In the data rows, the value 128 means zero.
Here are some points, each followed by its number:
[101  77  59  96 141 146 124 115 166 115 186 128  93 142 158 140 127 116  94  77 172 136 112 189 148 177] 0
[134 156  87  90 135 214 137 113 134 145 175 154 121 130 134  58 184  99 116 170  88 171 135 102 153 165] 1
[117  90 213 143 148 157 154 160  38  80 117  94 159 111 115  14 102 166  91  80 121 137 138 124 102 134] 2
[117 181  52 168 135 123 133  25  98  82 177 194 150  16  56 127 180  71  73  13  79 182 114 169 124  70] 3
[112 133 175 142 162 104 121 140 110 137 148 118 177 116 115 106 151 108 182 127 135 136 102 128 150 110] 4
[186 137 138  90 145 155  89  76  57 132 197  94 101 140 151 117 113 108 171 139 151  85  50 169 160 181] 5
[152 127  47  59 128 139  91  30  56 103 214  82  61 109  83  85 191  68 189 112  33 159 184 158 169 114] 6
[154 101 121 106 162 173 122 102 100 217 198  54 112  79 126  90 124 153 163 145 100 126 191 157 160 255] 7
[119 151 114 156 100 154 128 141 153 193 100 188 174 152 110 144 186 126 120 135 115 136  82 177 122 140] 8
[119  94 158 107  85 110  62 174 179 139 112 119 168 114 139 113 104  88 171  69 140 129  94 125 101  67] 9
[165 160 130 133 182  85 168 165 111 100  45 136 127 167 169 105 157 209 141 128 179 165 180 148 129  82] 10
[ 48 123 186 160  98 167 152  91 208 113 163 143 131 130 152 167 102 152  61 192 191 113 110 115 136 147] 11
[ 90 149 134 161 114 151 102  76 118 103 138 155 125  83 107 116 178 134  97  33 107 146 155 145  96  90] 12
[123 125  38 124 132 111 106 161  18  93  94  97 111  58 192  33 103  76  86  90 118  81 178 112  78 111] 13
[178 126  22 148 113 123 137 121  59  90 104  93 127 117 120  79 196 110 107  71  77 143 203 101 124 162] 14
[136 136  70 133 176 112 104 193  76 124 163  96 138  93 133 126  91 107 127  90 136 138 154 175  89 139] 15
[ 96 195 153  54 147 182 153  63 131  75 144 132  47 255 144  93  78 124  83 152 240  22 179 183 163 105] 16
[102 154 122 167  95 101 120 165 122 111  69 168 133 110 148 139 112 125  97 126 128 119 105 150 105  55] 17
[102 168 141 200 126 100 102 222 143 124  80  87 190 102  85 170  47 115  62 188 174 109 140 184  61 176] 18
[108  75 120 115  98  95  99 118 161 107 124 135 154 138 118 101 147 115 128 139 132 146 103 107  99  92] 19
[163 127  72 110 110  71 151 103 104  93  90 138  73 191 162  96 125 114 180  86 119 103 156 110 155 125] 20
[146 177 125 185  78  76  77 159 178 114 105 184 125 187 136 176 154 119 140 114 198  67 113 119 110  89] 21
[186 127 142 145 140  91 129 137  76 237 147  81 163 183 133 161  89 142 193 232 114 110  92  99 163 162] 22
[ 82 187 165 143 165 120  71 117 225 100 104 194 142 166 150 231 215 115  98  77 160 121 131 199 127 163] 23
[172  92 206  96  82 118 111 147 191 180 143 119  95 143  88 106 152 128 194 128 129 155 102 100 196  72] 24
[124  94 132 125  56  84  76 113 141 135 217 129  65 101 181 194  72 160 141 167  90 124 162  70  94  94] 25
[142 196  24 114 186 157 130 105 102 131 141 166 132 132 116 176 137  98 141 160 105 110 154 152 177 224] 26
[140 101 151  66  89 157 143 101 224  91 182 139  66 152 128 229 161 117 141 184 165  82 160 169 125   0] 27
[129 149 100 161 116 117 104 166  69 143  95 133 138 163 104  90  94 153 156 134 148  95 128  96 147 123] 28
[ 90 195 133 155 114  77 110 197 209 125 120 151 142 153  77 155 120  93  99 135  94 112 168 110 101  35] 29
[152 145  93 116 162 153 154 130 120 133 132 138 114 129 142 161 106 112 137  86 161 146 144 178 128 157] 30
[100 128 178 115  94 145 136 164 111 173  84 121 113 108 126  91  90 128  93 130  66 125 101  77 116 118] 31
[ 88 202 139 142 165  99  97 174 179 115 154 169 182 107 159 149 149 130 129 135 122 145 113 146 109 119] 32
[163  88 119  78  77 140 138 119 183  58 145 159  70 181 122 185  86  70 101 180 179 112 181 124 160  49] 33
Which two points above are nearest to each new point by angle? Their numbers follow each, nearest first.
[135 174 178 150 127 135 142 113  68  94 141 140 105 133 132 181 128 131 136 167 166  87 171 118 161  89] --> 16 27
[123 193 122 122 166 160 140 117 109 133 106 108 171 124 132 146 141  77  97 167 140  99 101 188 146 198] --> 26 18
[102 106 112 174 109 133 130 142 164 162  90 179 188 127 150 146 151 160 122 137 151 137  62 163 125 152] --> 8 23
[ 96 189 124 180 179 185 165 128 125 144  92 105 170 107 113 124 128  55  94 105 126 149  88 140 150 255] --> 26 30
[112 106 212 166  63 102 131 153 133  69 165  83 111  92 107 129  93 190 152 204 144  98 172  50  93  22] --> 25 27
[137 151 104 140 182 144 138 158 121 116  51 138 180 139 190  97 153 162 105 146 175  88 140 128 111 136] --> 10 13
[143 168 139  90 163 127 147 118  92 181  86  88 133  99 126 110 112 158 176 164  96 155 145  75 139 112] --> 22 31
[142  98 158  79 107 153 128 133 111 157 149  94 124 113 151 149 124 129 118 157 195 105 155 117 100 144] --> 7 27
[168 139 150 179 134  66 107 157  73  76 116 145 139  92 125  89 170 187  88 111  77 152 252 110  83 117] --> 14 10
[132 137 149 139 146 131 120 180 143 141  91 113 134 151 133 112  50 128 154 121 181 144 134 105  88 114] --> 18 9
[126 168  67  85 105  53  86 115 215  91 122 150 180  55 159 192 175  60 153  51 130  91 116 164 141 143] --> 23 32
[ 97  62 125 118 220 115 154 137 107 201 123 140 142 181 115 189 150 161 110 151 136 121  88 100  98 209] --> 22 26
[132 123 119 143 165 144 186  77  88 103 168 142 108 147  72 141  70  91 139 145 128 104 120 163 138 119] --> 16 5
[ 99 149  24 146 103  31  83 139 222 129 123 149 143  93 210 207 170  46  82  89 109  95 141 165 139 115] --> 23 32
[166  71  96 101  55  88 156  78 125 169 149  90  55 144  98 165 133  73 224 119  98 145  50  91 161  94] --> 24 6
[131 115  56 167 136 155 142 110 132 101 153  94 150 168  87 175  70 146 117 133 195  65  86 180  84  97] --> 18 16
[134 146 180 135 101 177 148  99 106 137 175 139 122 117  83 153  83 176 114 146 120 126 115  93 162 105] --> 11 25
[185  26 132  90  64 115  91 110 156 160 198 129 137 116  75 166 119 113  81 177  70 127 137 142  76 145] --> 25 19
[126 130 148  75 136 130 145 145 153 106  59 112 128 169 169  58 132 185 141 130 164 113 172  86 106 119] --> 10 16
[136 202 140 122 183 167 132 168 162  90  70 164 162 137 114  10 211 119 152 135 163 160 121  66 122  48] --> 10 1
[147 167 112  61  85 114 105 105 127 168  98 110  98 108  76 100 173 102 148  93  86 202 122 173 142  47] --> 6 24
[164 143 139 148  98 173 157 136 141 115 147 183  77 181 160 165  73 177  95 191 179  59 155 163 169 108] --> 16 33
[106  92 178  76 180 148 134 109  87 109 200  56 116 173 103 172  54 149 155 165 181 135 149 178 144 167] --> 5 16
[151  61 125  86  85 127 101 110 147 163 177  99  92 173  60 195  82 137 108 155  84  65  91 128 133 139] --> 25 27
[156 116  46 151 193 154 107 152  75  89 149 144 179  33 137 120  87  90 125  82  99 151 142 190  57 170] --> 15 13
[114 176 168 139 171  84  79  73 213  85 131 211 140 136 136 171 185 105 108  97 147 135 134 155 115 192] --> 23 32
[ 65 141  67 154 155 144 114  93 111  90  93 156  98  65 234 129 161 107  88  44 195  92 102  99 132 133] --> 13 12
[148 165 134 190 159 151 127 137  99 115 138  54 119 144 149 187  64 171 134 153 142  58 203 172 111 171] --> 18 15
[137 203 184 168 128 124 123 133 169 190 161 119 143 188 106 132  44  92 152 144 152  93 113 175 150 160] --> 22 18
[127 175  55 140 158 193 193  69  51 130 167 148  83 158 138 106 124 131  80 188 164  70 159  78 134 135] --> 16 26
[145  80 139 109 117 134 173 102 154 159 157 140 143 177 105 104 215 184 171 139 146 184  93 119 159 150] --> 24 1
[101 142 121 122 186  77 168  79  52 136 125 131 134 139  97 143 182 104 144  49 110 117  93 163 140 122] --> 3 4
[130 128  96 166 176 175 117 141 142 145 136 164 147 153 155 125  93 135 121 125 141 122 132 122 153 174] --> 26 30
[133 151 100 167 161 118 156 101  82 137 141 166 137 140 116 169 151 120  66 143 143 128 128 160 154 142] --> 26 3
[ 85 140 208 120 171 127 160 154 180 172 113 133 160 143 150 183  94 137  74 163 165 136 100 141 100 176] --> 11 18
[107 130 131 136 172 140 166 154 210 157  74 150 192 152 118 198  57 128  85 203 139 169  59 125 121 182] --> 18 11
[123 228  44 162 125 144 104 137 110 130  71 152 179  45  93  90 166  61 152  85 113 181 121 149 145 153] --> 3 14
[169 119  42 111 137  97 144 184 123 125 119  90 115 137 144  94 149 101 160  80  86  94 160  91 111 133] --> 14 20
[147  92 117 132 165 121 119  66 109 104 189 142 115 125 139 110 139 135 191  89  84 161 105 136 146 158] --> 6 5
[126 111 128 171  50 188 168 164  83  38  84 171  77 147 127  72  37 146  71 173 185  98 137  91 151  73] --> 33 28
[166 121 247 111  70 174 147 205 107  29 162 140  90 115 127 112 120 192 161 194 166  95 197 110  90  40] --> 27 33
